In the data rows, the value 128 means zero.
Here are some points, each followed by its number:
[187 128 128 150 128 175 128 177 232 147 130 128 167 144 200 148 204 188
 128 214 133 128 128 186] 0
[167 142 196 178 199 182 133 177 128 174 208 208 193 158 128 128 128 128
 186 128 177 208 178 192] 1
[149 138 128 128 144 164 151 176 185 161 149 128 132 136 197 138 172 181
 137 171 141 136 128 140] 2
[136 200 138 128 183 143 176 168 150 149 188 158 169 128 131 152 156 179
 128 172 179 165 151 136] 3
[166 182 228 209 221 154 128 153 128 159 206 184 194 157 128 128 128 128
 180 128 176 220 216 160] 4
[128 157 148 128 205 178 160 211 176 128 145 131 164 149 128 128 128 157
 128 139 206 186 171 128] 5
[128 237 128 128 194 128 198 169 144 155 205 138 170 128 132 150 176 205
 128 178 186 161 141 128] 6
[205 138 131 176 128 145 128 128 128 255 177 179 128 128 159 201 226 129
 215 129 128 128 128 174] 7
[146 158 202 186 195 165 130 161 158 147 179 188 175 164 136 162 157 138
 150 144 175 190 205 158] 8
[161 153 182 160 142 160 178 142 165 141 133 173 133 185 170 149 141 158
 182 162 152 146 164 159] 9
[128 193 175 145 184 148 217 159 128 128 145 149 169 181 164 132 132 178
 147 168 198 178 175 128] 10
[189 128 128 140 138 183 128 175 182 196 184 128 157 128 154 128 169 128
 138 128 128 147 128 166] 11
[155 128 133 128 142 159 166 180 185 128 128 128 168 219 191 154 169 191
 128 178 175 145 128 162] 12
[128 172 142 149 128 128 188 128 141 158 161 182 128 128 162 220 194 187
 177 166 133 128 137 128] 13
[146 144 168 161 131 154 155 147 155 142 130 156 129 169 177 152 151 175
 165 177 141 131 164 164] 14
[195 128 128 176 128 130 128 128 237 135 128 149 128 149 227 215 220 190
 140 207 128 128 128 183] 15
[128 196 128 128 138 128 213 135 128 144 143 187 132 133 157 149 168 202
 162 180 172 136 153 128] 16
[132 171 179 149 187 167 201 176 129 128 142 147 180 190 164 128 132 172
 141 165 204 189 177 137] 17
[194 128 213 208 136 202 128 134 136 157 140 216 156 209 141 161 128 128
 210 128 160 173 186 209] 18
[214 128 128 170 128 128 128 128 198 234 177 147 128 128 156 201 222 154
 149 157 128 128 128 202] 19
[225 128 128 193 128 147 128 128 157 249 179 128 128 128 160 163 209 134
 182 149 128 128 128 175] 20
[191 128 135 182 128 128 128 128 186 174 128 162 128 146 203 232 184 174
 178 188 128 128 128 211] 21
[147 139 166 157 145 146 149 130 165 155 170 173 139 180 180 181 141 164
 154 184 163 147 155 159] 22
[128 181 128 128 128 128 183 141 128 202 169 128 160 128 163 170 210 188
 150 174 130 136 128 128] 23
[210 138 220 215 163 170 136 140 142 148 150 159 183 198 134 178 136 128
 173 130 152 166 181 194] 24
[138 138 131 128 128 152 155 168 190 155 133 139 130 139 191 148 168 184
 128 181 144 130 133 151] 25
[132 215 166 139 180 128 200 157 132 148 187 204 166 133 140 189 157 167
 150 153 185 166 182 128] 26
[194 128 205 221 139 201 128 139 128 186 160 242 155 177 128 153 128 128
 247 128 157 170 194 225] 27
[156 155 128 134 155 154 134 168 183 203 201 136 162 128 136 132 154 137
 138 137 134 152 135 154] 28
[204 128 195 208 142 187 148 143 141 133 136 154 128 194 147 128 128 128
 183 128 139 144 147 167] 29
[161 139 181 166 134 163 168 153 138 128 128 207 143 207 183 190 161 153
 186 161 182 141 159 192] 30
[135 146 142 144 141 131 154 143 168 184 159 172 131 135 187 164 177 169
 157 159 141 139 147 161] 31
[181 128 183 175 141 243 128 143 149 157 133 163 185 205 147 128 128 128
 188 128 141 201 169 216] 32
[184 131 138 174 128 145 128 131 200 140 128 152 128 183 207 209 189 185
 142 200 140 128 128 193] 33
[167 142 138 157 128 156 155 137 186 128 128 153 136 165 203 175 183 200
 148 215 151 128 131 159] 34
[175 165 188 194 176 148 132 144 151 174 194 174 157 142 146 152 142 136
 187 130 129 173 178 163] 35
[174 128 167 164 176 229 136 224 162 128 128 133 190 184 149 128 128 128
 128 141 190 178 194 215] 36
[230 128 173 205 139 209 128 133 169 164 131 134 151 190 171 131 156 128
 168 141 132 151 151 218] 37
[149 132 128 143 128 152 150 152 177 148 135 179 128 147 192 171 154 163
 157 161 165 128 129 170] 38
[129 171 145 138 140 132 172 135 166 128 132 153 130 158 165 181 170 193
 128 209 175 134 153 152] 39
[160 147 128 139 147 158 187 156 145 155 140 128 166 160 176 140 179 183
 156 166 141 162 131 132] 40
[140 208 196 156 187 136 200 135 128 149 173 206 165 163 128 188 166 148
 175 145 171 188 192 136] 41
[163 163 183 207 172 143 128 128 160 167 205 188 139 133 128 184 138 128
 173 128 145 154 199 150] 42
[201 128 128 155 128 172 128 132 141 218 164 149 128 138 166 134 162 128
 194 128 128 128 128 186] 43
[167 136 148 138 144 183 128 163 128 183 144 128 173 143 129 128 131 128
 165 128 133 161 128 193] 44
[176 128 164 155 128 212 165 156 144 128 128 128 143 224 190 138 141 171
 164 185 180 156 153 184] 45
[197 138 207 191 157 172 148 143 137 164 157 152 181 198 139 147 144 128
 187 128 146 177 154 169] 46
[157 142 128 137 172 164 135 178 211 128 142 128 171 128 184 128 185 189
 128 185 128 157 128 128] 47
[128 196 128 128 156 128 193 187 128 170 156 147 168 128 182 139 150 199
 128 168 172 162 128 128] 48
[133 152 130 129 130 151 161 169 165 150 128 137 131 145 189 133 186 200
 146 193 154 128 130 135] 49
[148 181 179 168 169 131 167 134 143 175 159 170 147 170 128 166 163 155
 156 173 191 159 190 137] 50
[128 152 131 128 162 148 174 185 180 129 131 141 160 176 189 146 160 189
 130 199 194 156 129 134] 51
[136 170 153 141 164 158 214 173 138 128 136 152 166 178 156 144 132 174
 132 155 198 173 147 132] 52
[189 139 135 167 128 128 128 128 183 230 189 175 128 128 151 186 196 145
 163 147 128 128 133 197] 53
[128 153 150 128 128 140 200 136 141 128 128 191 128 189 175 169 145 169
 159 186 192 128 143 128] 54
[189 128 128 178 128 164 128 145 222 160 152 128 128 128 189 169 179 165
 133 164 128 128 128 174] 55
[162 163 204 194 177 143 132 136 158 138 174 187 146 155 157 144 145 151
 175 162 151 164 185 160] 56
[173 154 163 193 146 141 148 135 147 174 181 134 140 137 148 159 165 156
 168 147 128 143 149 142] 57
[128 172 189 143 159 147 185 138 137 128 128 161 141 196 163 160 128 172
 150 195 199 159 180 138] 58
[208 128 149 202 128 148 128 128 206 219 196 161 128 128 155 201 173 128
 170 132 128 128 133 198] 59
[162 150 147 157 133 141 156 151 159 179 161 153 130 140 176 190 194 170
 177 167 133 132 128 146] 60
[180 158 156 172 128 128 147 128 148 196 167 166 128 146 183 222 228 167
 202 181 128 128 128 145] 61
[193 137 182 210 161 181 128 130 135 210 174 191 163 140 128 128 128 128
 198 129 128 164 205 216] 62
[234 128 165 229 138 167 128 130 208 181 190 128 136 138 151 154 158 128
 157 128 128 136 130 215] 63
[147 128 128 128 128 193 163 192 172 175 130 137 138 149 192 128 128 154
 139 132 142 137 128 180] 64
[168 155 185 178 196 199 159 191 160 128 146 153 194 167 133 131 128 143
 150 139 190 200 208 191] 65
[128 161 133 128 163 168 199 187 147 128 128 136 172 190 170 128 128 197
 128 196 209 161 170 128] 66
[128 146 182 142 190 150 190 180 192 128 128 128 147 198 165 147 128 175
 128 176 211 160 168 128] 67
[147 151 160 151 176 173 131 180 185 162 178 159 187 135 145 137 131 134
 157 134 156 178 164 165] 68
[175 138 128 128 128 146 131 156 137 232 187 158 158 139 152 136 158 128
 170 128 128 142 128 175] 69
[172 168 166 195 128 128 128 128 144 213 192 204 128 128 149 212 201 131
 199 157 128 128 172 167] 70
[128 205 128 128 165 128 191 147 151 183 199 132 183 128 149 192 192 181
 128 171 130 164 139 128] 71
[171 144 186 188 182 180 135 170 158 139 153 141 189 164 144 150 151 154
 141 161 167 180 184 168] 72
[175 153 179 155 171 212 158 176 128 154 152 168 211 201 145 128 128 128
 185 128 147 200 169 189] 73
[128 190 128 128 177 128 164 182 170 158 190 128 176 128 156 136 176 185
 128 170 145 161 141 128] 74
[153 159 128 128 156 147 174 170 162 139 160 128 154 165 186 128 178 181
 132 171 136 147 128 139] 75
[154 169 194 176 172 162 167 151 145 128 134 165 146 202 144 160 130 158
 151 178 199 161 200 151] 76
[162 130 155 134 140 189 154 185 149 155 142 177 164 199 173 135 154 144
 168 140 173 159 149 190] 77
[213 128 128 180 128 161 128 128 213 165 128 128 128 162 211 183 225 177
 132 220 128 128 128 182] 78
[128 185 193 163 194 143 190 162 128 140 158 182 178 167 141 138 142 150
 178 140 179 189 210 146] 79
[148 154 140 141 161 146 154 176 196 128 128 128 168 162 162 165 185 212
 128 221 169 139 152 138] 80
[128 182 128 128 128 128 180 139 142 179 159 150 149 128 170 182 198 196
 143 188 146 133 130 128] 81
[134 159 161 173 179 138 136 152 195 128 204 152 128 128 128 133 128 155
 128 128 131 153 167 128] 82
[156 138 189 194 128 128 182 128 155 128 148 201 128 180 159 210 128 148
 189 128 155 128 161 136] 83
[151 151 135 140 129 128 163 128 163 179 143 154 135 136 188 195 190 176
 170 176 128 134 134 157] 84
[192 128 154 189 128 165 128 128 184 148 128 180 128 201 217 206 161 154
 184 171 156 128 138 237] 85
[128 154 128 128 146 140 201 186 178 156 157 128 157 128 164 128 160 200
 128 147 150 141 128 128] 86
[146 169 179 171 169 144 167 133 161 144 139 166 138 170 145 174 147 166
 153 178 191 155 192 139] 87
[141 140 137 128 166 176 150 199 185 157 168 159 178 135 145 128 131 134
 153 134 167 169 132 158] 88
[128 169 135 132 132 128 189 143 160 145 151 176 128 142 172 195 182 208
 144 181 157 128 135 129] 89
[142 152 128 128 128 128 174 138 187 147 129 128 128 136 203 177 217 229
 128 206 128 128 128 128] 90
[166 128 128 128 128 157 174 163 168 130 128 128 144 184 217 128 195 187
 134 191 128 128 128 144] 91
[197 128 162 165 128 203 135 150 150 156 131 189 147 214 192 160 128 128
 205 132 172 140 132 225] 92
[145 128 128 128 141 178 128 192 222 149 160 128 153 134 178 128 155 160
 128 155 128 145 128 157] 93
[185 138 197 194 137 176 151 136 128 179 159 222 162 181 138 166 135 128
 231 128 148 166 172 197] 94
[173 128 162 157 147 173 165 143 147 128 134 128 151 197 196 141 161 160
 162 175 153 147 144 161] 95
[147 128 128 128 168 191 128 207 215 150 169 128 193 128 154 128 132 137
 128 136 160 172 128 163] 96
[201 128 135 166 128 214 146 154 186 128 128 128 150 195 214 138 169 172
 132 186 128 129 131 189] 97
[139 131 167 146 128 149 155 128 176 128 128 171 128 207 207 194 148 183
 142 213 182 128 151 158] 98
[128 160 176 133 216 167 195 226 169 128 128 128 208 187 142 136 128 165
 128 171 255 190 206 153] 99
[136 147 154 137 152 165 178 162 161 128 128 139 169 180 178 158 147 188
 135 204 187 150 173 159] 100
[145 140 214 164 136 155 175 150 128 128 128 253 128 222 145 156 128 128
 221 128 185 152 167 162] 101
[143 157 180 154 198 186 174 193 150 148 171 139 187 193 148 132 128 133
 128 133 195 203 179 135] 102
[153 153 128 128 194 190 149 213 128 205 198 128 222 128 128 128 128 128
 148 128 128 212 143 168] 103
[152 128 128 128 128 147 142 160 190 205 153 128 128 128 221 154 206 190
 128 178 128 128 128 156] 104
[128 249 144 128 205 128 227 171 128 144 173 144 197 128 128 139 148 187
 128 153 180 202 174 128] 105
[128 134 128 128 128 145 162 154 156 144 128 206 128 158 180 161 128 162
 168 158 184 128 129 176] 106
[159 135 128 129 129 165 142 167 167 181 144 161 157 146 183 143 173 145
 148 149 143 133 128 175] 107
[177 130 145 145 145 191 149 187 199 160 144 154 159 145 168 130 153 142
 149 142 164 155 145 186] 108
[141 176 208 177 160 154 204 142 128 130 128 210 172 182 134 162 128 146
 214 150 174 166 224 153] 109
[137 149 174 151 143 191 183 165 128 144 128 206 170 205 155 133 128 138
 221 133 204 169 193 173] 110
[146 181 177 170 190 139 143 156 148 163 220 190 154 137 128 155 135 132
 156 128 151 165 189 154] 111
[147 189 171 158 159 144 169 128 128 137 128 140 162 179 153 151 176 189
 170 204 154 164 196 135] 112
[162 168 138 154 157 128 143 152 182 151 174 141 142 161 161 177 194 182
 128 175 137 144 140 134] 113
[178 128 128 172 128 186 128 165 219 161 168 159 128 131 165 192 139 128
 142 128 128 138 140 185] 114
[155 189 147 143 177 160 171 166 132 161 154 133 190 146 147 136 173 177
 143 180 158 195 155 162] 115
[141 129 144 139 141 171 151 162 191 128 128 155 149 179 181 169 134 157
 135 171 165 139 141 168] 116
[171 128 128 128 143 149 128 196 196 193 181 128 164 128 167 146 163 155
 128 145 128 128 128 170] 117
[128 152 138 128 205 181 185 245 155 128 163 165 195 132 128 128 128 129
 128 128 223 196 181 129] 118
[193 131 197 204 210 207 128 192 146 144 166 128 221 159 128 128 128 128
 141 128 172 207 202 190] 119
[185 128 148 172 173 201 128 195 184 177 174 135 179 132 128 128 128 128
 128 128 146 170 154 207] 120
[130 199 207 165 227 150 163 157 128 161 189 177 238 166 128 128 128 128
 181 128 186 233 220 132] 121
[170 138 128 167 128 128 128 128 185 198 177 162 128 128 179 239 230 183
 174 179 128 128 128 162] 122
[135 158 129 139 140 136 185 166 170 157 151 139 147 129 172 146 179 201
 145 164 143 137 129 128] 123
[233 128 172 218 144 203 128 128 179 177 133 128 156 170 157 133 170 128
 159 148 128 162 163 214] 124
[198 128 220 205 159 219 132 154 149 128 128 135 166 255 155 128 128 130
 164 128 180 174 175 188] 125
[128 223 185 154 176 128 189 128 128 129 170 148 148 148 131 173 183 188
 151 185 160 174 170 128] 126
[135 181 168 155 154 128 166 138 128 182 179 159 156 136 151 158 182 167
 167 158 140 152 157 136] 127
[150 132 130 153 154 183 139 195 219 137 141 137 153 128 179 145 141 174
 136 177 149 147 144 154] 128
[148 149 200 173 195 172 133 168 159 128 155 165 183 171 154 141 155 158
 143 168 175 190 201 156] 129
[157 140 162 149 143 159 147 158 168 174 139 133 166 164 184 143 178 177
 146 173 138 153 141 156] 130
[137 143 128 128 137 134 142 151 203 176 158 161 149 139 191 199 186 187
 141 192 140 134 128 156] 131
[153 138 130 146 128 140 137 150 197 177 138 141 138 147 208 177 199 195
 135 193 131 128 128 168] 132
[145 149 193 167 141 128 168 131 161 128 128 161 128 221 184 201 150 185
 146 217 202 128 169 133] 133
[128 157 128 128 136 162 207 177 151 128 128 142 164 188 187 145 174 189
 128 200 199 155 129 128] 134
[136 182 181 194 169 128 131 128 163 157 204 209 128 129 128 192 148 142
 165 133 156 138 197 148] 135
[128 144 128 128 178 185 179 213 177 128 148 128 176 128 160 128 128 188
 128 153 171 169 160 128] 136
[162 128 152 188 147 170 178 138 181 128 141 128 130 142 171 181 135 150
 154 143 158 145 167 128] 137
[131 151 128 129 128 128 129 128 195 201 174 179 128 128 187 206 191 183
 148 184 128 128 128 156] 138
[140 174 128 128 128 148 158 149 162 173 153 129 128 132 187 181 209 199
 142 180 138 128 128 149] 139
[140 154 152 145 148 130 152 142 175 144 161 169 148 157 183 195 177 177
 145 186 169 155 147 154] 140
[184 149 165 166 128 128 148 128 141 149 128 158 128 184 191 206 242 178
 183 209 128 128 133 133] 141
[159 173 190 178 169 155 134 148 160 174 172 188 166 142 156 146 146 149
 184 148 141 169 196 172] 142
[206 128 128 160 139 200 128 173 217 187 180 128 167 130 164 136 143 128
 128 128 128 147 128 207] 143
[145 147 148 148 152 155 165 159 183 130 151 149 145 153 160 166 140 165
 128 174 169 150 151 170] 144
[171 143 184 169 204 177 128 194 156 178 217 166 222 140 128 128 128 128
 143 128 149 210 163 180] 145
[128 221 131 128 184 131 238 185 128 128 132 149 195 133 144 148 155 203
 128 191 196 186 194 128] 146
[163 154 218 185 198 179 175 181 128 128 128 144 229 224 140 153 128 134
 149 164 206 204 216 168] 147
New points follow, each followed by the number of its nearest point above.
[141 157 177 155 138 170 182 152 128 144 128 205 155 198 165 158 146 154
 218 144 179 155 180 164] 110
[143 179 139 128 206 162 162 204 128 168 184 128 240 141 128 128 152 130
 130 132 158 216 148 128] 103
[137 164 166 172 129 128 160 128 170 141 167 198 128 140 147 224 183 172
 174 155 177 128 138 131] 13
[135 206 169 149 185 141 131 137 128 205 210 170 177 129 128 146 154 133
 174 148 136 195 176 144] 111
[193 128 192 212 180 231 128 193 177 128 128 130 170 185 136 128 128 128
 132 129 158 181 199 210] 36
[128 204 128 128 158 128 208 141 143 168 176 140 173 133 157 186 185 188
 140 172 150 161 138 128] 71
[128 209 160 133 204 128 148 173 128 188 227 196 193 128 128 151 128 128
 149 128 177 195 190 137] 111
[128 172 165 128 212 164 215 211 150 128 128 129 184 163 129 128 128 180
 128 157 233 196 195 128] 99
[128 201 149 129 156 128 226 128 162 128 176 168 128 128 166 233 169 188
 133 181 173 133 158 128] 89
[128 155 172 137 203 184 177 216 157 128 132 142 221 187 134 128 132 158
 138 167 240 201 187 138] 99
[181 160 155 179 128 128 128 128 159 193 158 170 128 147 171 236 232 171
 196 176 128 128 128 129] 61
[128 166 190 149 156 156 186 136 138 128 128 149 132 202 176 143 128 172
 159 199 196 161 184 128] 58
[128 224 159 128 244 128 196 206 133 128 208 155 202 128 128 129 128 161
 128 128 233 215 177 128] 105
[179 131 172 184 149 169 128 132 201 128 128 128 164 183 179 178 168 174
 128 217 172 150 160 159] 34
[128 185 148 130 152 131 194 147 150 137 150 163 139 168 154 189 182 200
 160 186 150 142 141 128] 89
[159 128 128 128 128 198 160 206 191 133 128 128 144 160 215 128 148 175
 128 146 159 128 128 213] 64
[164 138 175 191 183 201 128 183 133 168 173 182 155 142 128 128 128 128
 176 128 164 179 196 201] 1
[171 128 135 138 177 208 128 210 206 130 143 128 217 160 150 128 128 140
 128 161 173 186 143 168] 96
[220 128 128 179 128 153 128 128 173 236 174 128 128 128 177 149 192 142
 175 152 128 128 128 186] 20
[144 145 128 128 129 148 151 162 144 201 156 172 157 137 161 161 176 142
 161 144 143 133 128 163] 107
[216 128 147 190 133 178 128 144 160 219 183 144 147 131 145 155 156 128
 178 130 133 143 145 204] 43
[207 141 229 228 166 160 128 128 129 168 163 194 166 189 128 177 141 128
 193 137 160 176 195 202] 24
[128 210 163 162 129 128 161 128 128 166 144 179 128 128 150 186 177 200
 195 193 128 128 168 128] 13
[191 128 128 141 128 196 144 169 203 136 128 142 128 189 231 169 152 162
 141 174 128 128 128 207] 97
[143 135 171 145 128 146 219 128 128 128 128 203 133 223 180 188 160 138
 205 130 178 143 130 157] 30
[176 170 158 184 149 158 165 133 138 185 160 141 145 143 144 162 186 155
 179 171 141 159 174 162] 57
[215 128 150 200 128 169 128 132 184 206 174 150 128 145 154 176 164 128
 179 130 128 131 131 201] 59
[128 187 128 128 152 129 138 144 155 218 212 151 144 128 142 147 161 159
 149 137 128 145 137 143] 28
[150 139 151 151 128 149 147 138 171 154 152 178 137 164 180 200 160 142
 162 148 156 130 128 160] 38
[132 194 128 131 169 132 186 170 167 162 186 128 164 128 137 164 171 199
 137 172 151 148 142 128] 74
[141 134 128 128 144 191 158 195 158 179 143 144 162 142 170 128 128 145
 144 131 152 155 134 176] 64
[128 189 128 128 151 128 195 180 142 150 147 131 171 128 166 154 168 195
 128 175 201 149 128 128] 48
[173 131 162 202 148 163 161 135 173 143 161 131 129 142 157 174 136 143
 165 138 148 145 165 136] 137
[128 163 187 158 158 152 219 131 128 128 128 172 153 197 158 192 161 176
 168 187 217 167 210 128] 58
[171 128 140 163 143 164 148 153 187 137 131 157 146 186 183 193 168 162
 147 167 151 151 128 185] 116
[189 128 164 158 128 194 138 148 138 152 128 203 157 228 196 164 128 128
 217 134 188 142 134 214] 92
[128 208 128 128 188 128 173 184 166 172 206 128 172 128 128 145 183 199
 128 175 143 164 128 128] 74
[156 141 165 159 189 172 146 191 168 161 186 153 200 136 151 141 129 153
 138 152 158 187 167 162] 68
[195 128 149 192 128 180 128 128 163 191 169 181 128 141 174 165 136 128
 201 128 128 128 134 181] 43
[128 180 173 158 149 129 181 139 152 128 144 214 134 168 147 188 156 177
 156 186 212 134 183 150] 87
[171 128 128 137 128 168 128 166 189 214 180 141 137 128 140 128 159 128
 143 131 128 132 128 167] 11
[156 138 168 180 141 157 178 135 168 128 137 146 129 167 175 188 144 157
 162 162 160 143 168 128] 137
[189 128 183 177 155 207 140 160 143 178 161 168 171 170 161 133 146 148
 194 149 138 185 160 180] 46
[128 207 175 156 217 135 168 179 133 133 171 159 195 148 128 152 144 151
 138 161 195 198 215 128] 79
[188 142 168 170 155 192 144 148 138 154 155 148 157 195 185 133 158 154
 188 156 141 163 143 175] 95
[141 174 186 173 171 143 191 145 145 128 147 193 144 162 150 164 141 160
 165 159 172 155 197 130] 87
[178 134 170 156 136 188 187 159 128 153 142 140 171 203 172 133 139 152
 184 155 156 165 136 152] 95
[147 214 160 154 177 154 161 147 139 189 190 167 164 129 128 164 170 158
 167 154 136 171 179 142] 127
[176 141 168 159 128 164 161 128 128 135 128 128 137 199 186 128 151 183
 177 181 147 132 135 140] 95
[173 153 160 176 128 130 141 128 153 185 165 176 128 160 159 202 211 147
 201 160 128 130 128 139] 61
[128 223 131 128 158 128 220 152 128 145 128 171 160 140 153 155 171 208
 167 192 184 157 161 128] 16
[155 167 143 162 168 131 128 156 182 188 218 134 141 133 138 158 162 142
 143 140 128 147 141 142] 28
[137 184 142 128 146 135 173 153 147 171 157 152 143 145 165 173 185 183
 156 180 154 142 128 128] 81
[150 150 198 185 149 167 150 128 145 128 128 152 128 196 165 152 128 163
 168 181 174 151 195 147] 76
[133 171 172 174 145 128 141 128 181 137 160 177 128 158 159 193 175 178
 146 190 157 133 169 136] 140
[219 134 188 213 142 171 128 128 128 234 208 159 154 158 128 144 137 128
 207 128 128 174 155 184] 62
[177 128 163 184 143 182 136 156 180 136 142 166 140 163 163 155 147 143
 162 133 143 146 153 197] 108
[169 142 204 222 135 128 156 128 164 128 148 216 128 181 161 213 142 140
 191 142 138 128 179 160] 83
[139 192 200 188 156 128 170 128 134 128 130 183 128 182 133 212 163 179
 167 188 188 141 203 128] 87
[128 217 128 128 208 128 221 206 128 145 175 128 208 128 128 128 131 180
 128 148 184 198 145 128] 105
[154 141 142 142 143 177 156 183 197 142 146 140 154 175 192 171 161 169
 141 164 186 139 131 162] 116
[128 194 142 135 160 128 145 150 148 189 189 157 151 128 142 150 161 167
 149 150 151 148 154 138] 127
[161 167 203 185 168 150 167 157 128 131 141 181 168 185 141 159 150 158
 180 161 181 167 197 169] 76
[178 134 128 162 128 128 128 128 195 183 181 160 128 138 188 215 202 166
 163 150 128 128 128 138] 122
[190 128 128 140 128 140 128 153 194 197 175 174 147 144 177 210 179 131
 134 128 128 128 128 210] 53
[128 178 168 148 199 128 190 171 160 128 190 163 192 128 135 219 128 148
 128 151 207 176 198 128] 26
[182 156 220 226 184 179 128 128 132 138 139 166 170 182 128 128 131 128
 180 145 183 186 222 181] 24
[165 128 136 128 145 206 163 200 143 128 128 128 189 204 193 128 138 145
 133 151 182 162 128 176] 77
[130 156 128 128 143 141 208 160 158 128 128 128 137 179 201 140 185 196
 128 189 178 137 128 128] 134
[140 173 128 128 154 142 174 172 173 143 152 128 160 134 188 129 185 188
 128 185 150 163 128 146] 75
[128 209 177 173 202 128 151 148 137 161 234 202 142 128 128 158 128 134
 163 128 162 165 208 128] 111
[167 132 165 172 175 195 149 182 176 137 139 128 173 174 159 139 155 159
 128 157 153 175 162 160] 72
[230 128 202 226 145 173 128 132 149 158 147 151 173 188 137 184 140 128
 172 132 131 149 164 212] 24
[148 128 156 138 134 199 207 176 137 128 128 159 176 228 208 151 140 161
 155 182 208 161 154 164] 45
[217 128 128 176 131 190 128 170 204 207 193 128 165 128 156 146 150 128
 130 128 128 138 128 195] 143
[130 211 169 138 180 128 210 157 128 145 184 224 166 141 134 185 143 158
 163 134 190 165 178 129] 26
[133 128 160 146 183 223 156 226 156 128 128 170 194 169 144 128 128 128
 128 128 203 198 190 199] 36
[234 128 149 183 128 229 128 156 209 136 128 128 145 194 207 151 150 128
 150 136 138 128 128 247] 37
[142 195 154 151 164 133 202 136 128 160 164 165 160 139 156 164 159 176
 175 158 168 170 159 138] 127
[197 151 183 193 162 164 149 147 142 166 153 153 190 173 134 165 146 130
 171 130 145 170 162 183] 46
[149 191 150 132 161 136 177 152 135 186 158 166 169 159 138 132 171 157
 188 149 158 164 137 145] 127
[201 136 189 220 140 160 128 128 139 196 146 187 137 179 160 191 160 131
 217 146 136 153 180 192] 94
[134 173 179 171 150 128 170 131 160 137 157 193 133 158 141 207 165 171
 165 167 193 142 167 130] 87
[188 128 220 215 162 209 133 154 146 128 128 158 194 240 154 142 128 128
 170 154 200 180 208 193] 125
[202 128 140 194 128 167 128 129 182 216 192 167 128 135 143 164 170 128
 175 132 128 129 135 197] 59
[189 130 177 182 136 184 144 149 128 172 137 194 157 186 149 152 140 128
 235 128 133 152 151 197] 94
[128 217 151 128 198 130 204 177 132 158 202 192 189 128 134 159 141 164
 135 131 192 182 175 128] 26
[155 163 169 138 159 142 195 158 131 152 155 166 196 181 155 169 148 143
 175 144 154 176 139 138] 52
[153 128 128 132 128 128 159 128 172 173 133 164 128 141 208 188 170 168
 175 160 128 128 128 172] 84
[166 136 175 183 159 169 140 158 129 174 155 195 148 154 140 152 140 128
 228 128 145 163 174 179] 94
[141 198 160 139 185 147 205 154 128 144 185 161 158 135 128 143 159 180
 155 151 162 179 159 141] 3
[131 190 175 139 223 149 133 189 133 171 205 160 213 135 128 128 129 128
 139 128 194 211 196 140] 121
[159 142 156 190 157 156 167 138 175 142 169 145 129 137 156 180 136 143
 157 138 151 147 174 128] 137
[143 186 186 192 192 146 162 170 131 147 169 179 174 147 128 135 141 148
 168 146 174 174 224 144] 79
[128 248 158 131 162 128 178 128 128 205 202 188 157 128 128 182 192 174
 183 162 132 156 164 128] 127
[171 151 154 170 129 142 129 133 165 148 131 136 128 169 191 178 191 187
 146 220 138 132 148 162] 34
[191 138 177 193 182 180 128 170 159 155 160 128 189 156 145 162 166 146
 142 163 157 180 178 174] 72
[176 128 155 152 130 160 131 128 185 165 133 132 129 165 193 140 181 172
 141 183 139 135 135 165] 130
[196 128 134 175 128 151 132 138 174 182 132 184 137 163 206 201 195 155
 183 184 128 128 128 193] 21
[176 130 164 171 128 158 148 148 140 185 141 182 128 154 155 152 149 141
 221 128 128 135 141 179] 43
[167 136 158 148 143 179 139 144 166 188 134 149 153 165 193 156 174 153
 179 167 137 156 153 171] 130
[146 181 147 142 146 128 197 130 173 130 163 155 128 145 170 220 188 190
 131 187 158 131 148 131] 89
[149 166 192 180 129 128 174 128 128 139 140 209 128 180 152 183 176 158
 213 138 149 128 145 133] 83
[153 131 128 128 128 184 151 197 178 154 137 145 153 152 192 133 154 162
 134 147 157 131 128 202] 64
[203 128 230 234 162 201 140 141 128 132 145 190 158 209 138 147 128 128
 213 128 172 182 211 192] 18
[141 128 136 128 128 194 218 179 133 128 128 156 169 217 223 149 146 172
 153 186 205 154 142 143] 134
[128 146 128 128 160 168 163 184 148 166 153 161 181 135 151 147 147 159
 145 152 169 169 140 156] 88
[196 154 182 210 136 152 128 133 146 196 183 195 136 151 142 183 176 130
 199 147 130 139 169 184] 70
[128 212 197 140 183 128 236 135 128 128 164 223 155 171 128 219 166 158
 162 154 182 178 188 128] 41
[166 158 131 159 131 153 128 143 183 181 172 157 133 141 159 175 216 170
 149 164 137 131 128 158] 60
[137 177 155 163 134 128 174 128 150 155 167 157 128 128 168 240 191 190
 161 187 145 134 171 128] 13
[128 145 153 132 189 184 163 218 173 128 128 128 211 175 137 128 134 174
 128 188 235 183 173 143] 99
[180 146 138 169 143 159 128 128 182 179 165 133 128 133 182 164 183 166
 144 174 128 139 133 164] 55
[173 135 168 149 143 210 165 172 128 139 128 176 187 223 171 146 132 140
 181 147 157 164 155 202] 77
[128 178 188 155 199 178 165 187 128 144 154 180 188 163 133 154 151 145
 171 154 205 215 216 159] 79
[156 149 136 128 174 147 142 198 179 178 195 132 179 128 154 140 151 146
 128 139 147 154 148 155] 28
[206 128 158 187 128 180 128 152 202 128 128 128 157 193 200 169 167 154
 128 188 158 128 147 236] 97
[168 162 173 181 130 128 128 128 154 219 218 219 128 128 128 215 163 128
 184 128 142 136 147 162] 70
[139 173 128 134 163 135 162 176 180 185 208 129 145 128 130 139 151 175
 131 128 130 137 128 132] 28
[193 139 147 179 130 169 128 153 135 214 164 172 139 140 149 142 159 128
 195 128 128 133 134 195] 43
[128 137 147 128 189 182 155 216 189 128 146 128 189 150 143 128 130 157
 128 142 211 185 173 168] 5
[201 138 189 220 198 195 128 174 141 167 201 128 179 151 128 128 128 128
 164 128 128 195 194 182] 119
[185 131 182 193 128 153 144 128 128 186 141 211 128 168 146 165 146 128
 255 128 128 138 148 184] 94
[128 204 162 146 218 134 153 180 149 164 218 176 179 146 128 144 135 147
 143 129 170 187 193 138] 111
